[[ 11 -21 -37]
 [ 77 -38  27]
 [  1   1   4]
 [  2   1   4]
 [ -2   1  -2]]
:
[[ 77 -38  27]
 [  1   1   4]]

[[ 29  43 -17  23  13]
 [ 47  69 -38  28  30]
 [ 13 -11  55  34 -65]]
:
[[ 47  69 -38]
 [ 13 -11  55]]

[[ -9  -9  -1   3  18]
 [ 16  -9  16  14 -22]
 [  0   1   0   0   0]
 [ -3   0 -64   0  11]]
:
[[16 -9 16]
 [ 0  1  0]]

[[ 55 -66 -73  42]
 [ 74 -37 -25 -39]
 [-75 -56   3  57]]
:
[[ 74 -37 -25]
 [-75 -56   3]]

[[-25   0  68]
 [ 19   0 -46]
 [ 10   0  11]
 [  8  -1   6]]
:
[[ 19   0 -46]
 [ 10   0  11]]

[[ -5  -2  10 -77]
 [  6   5   1  42]
 [  4  35  19  46]]
:
[[ 6  5  1]
 [ 4 35 19]]

[[  2  -9   5   5]
 [  8 -35 -43   9]
 [  0   0  -1  -2]
 [ 11  21 -48 -84]
 [ -7  63 -43 -56]]
:
[[  8 -35 -43]
 [  0   0  -1]]

[[ 45 -12 -39 -74]
 [-62 -22  10  30]
 [-35 -40 -22 -51]
 [ -6 -37 -41 -53]
 [ 28 -14 -44  -7]]
:
[[-62 -22  10]
 [-35 -40 -22]]

[[ 66 -11  25 -34]
 [-39   3 -67  27]
 [  8 -13 -27 -22]
 [-16  10   3  -5]]
:
[[-39   3 -67]
 [  8 -13 -27]]
---
[[-47 -59  83 -15   1  -8 -42 -67 -64 -70  49  65  70]
 [-35 -56  82 -12 -11 -17 -40 -62 -61 -72  42  67  77]]
:
[[-47 -35]
 [-59 -56]
 [ 83  82]
 [-15 -12]
 [  1 -11]
 [ -8 -17]
 [-42 -40]
 [-67 -62]
 [-64 -61]
 [-70 -72]
 [ 49  42]
 [ 65  67]
 [ 70  77]]

[[ -6 -13   0  -4 -13]
 [ 23  14  57  13 -35]
 [  3  16 -21 -23  25]
 [ 16  76 -22 -40  23]]
:
[[ -6  23   3  16]
 [-13  14  16  76]
 [  0  57 -21 -22]
 [ -4  13 -23 -40]
 [-13 -35  25  23]]

[[ 20 -18 -22  24  -8  15  29 -28 -10]
 [-47  45 -27 -23   1  47   5   1 -62]
 [-17  13  17 -19   5 -16 -28  25  11]]
:
[[ 20 -47 -17]
 [-18  45  13]
 [-22 -27  17]
 [ 24 -23 -19]
 [ -8   1   5]
 [ 15  47 -16]
 [ 29   5 -28]
 [-28   1  25]
 [-10 -62  11]]

[[ 46  65   5 -49  -4 -10 -14  59 -42  11]
 [-29  72  -1 -22   1 -19 -18  68 -25  -8]
 [  8 -55   1  59   0   3   7 -57  71  -6]]
:
[[ 46 -29   8]
 [ 65  72 -55]
 [  5  -1   1]
 [-49 -22  59]
 [ -4   1   0]
 [-10 -19   3]
 [-14 -18   7]
 [ 59  68 -57]
 [-42 -25  71]
 [ 11  -8  -6]]

[[-22  40 -20 -27 -46  59  -9]
 [-39 -69 -35 -14   4  34  69]
 [-65 -49 -73 -11   4  56  73]]
:
[[-22 -39 -65]
 [ 40 -69 -49]
 [-20 -35 -73]
 [-27 -14 -11]
 [-46   4   4]
 [ 59  34  56]
 [ -9  69  73]]

[[ 27 -17 -41  23 -19  54  18  23 -16]
 [ 60  26  31  18 -26   2 -28 -15  14]
 [-15   3 -28  -9  41  -6 -32 -60  -9]
 [ -7  10  10   0 -59  -8 -50  18 -33]
 [-22   8   6  -6 -60 -20 -45  13 -32]
 [ 11  10  29   6 -17 -32 -45 -42 -37]]
:
[[ 27  60 -15  -7 -22  11]
 [-17  26   3  10   8  10]
 [-41  31 -28  10   6  29]
 [ 23  18  -9   0  -6   6]
 [-19 -26  41 -59 -60 -17]
 [ 54   2  -6  -8 -20 -32]
 [ 18 -28 -32 -50 -45 -45]
 [ 23 -15 -60  18  13 -42]
 [-16  14  -9 -33 -32 -37]]

[[-72  35]
 [ 70  82]
 [ -4  -7]
 [ -3  -6]
 [ -2   4]
 [  1  -1]
 [  1  -1]
 [ -1  -2]]
:
[[-72  70  -4  -3  -2   1   1  -1]
 [ 35  82  -7  -6   4  -1  -1  -2]]
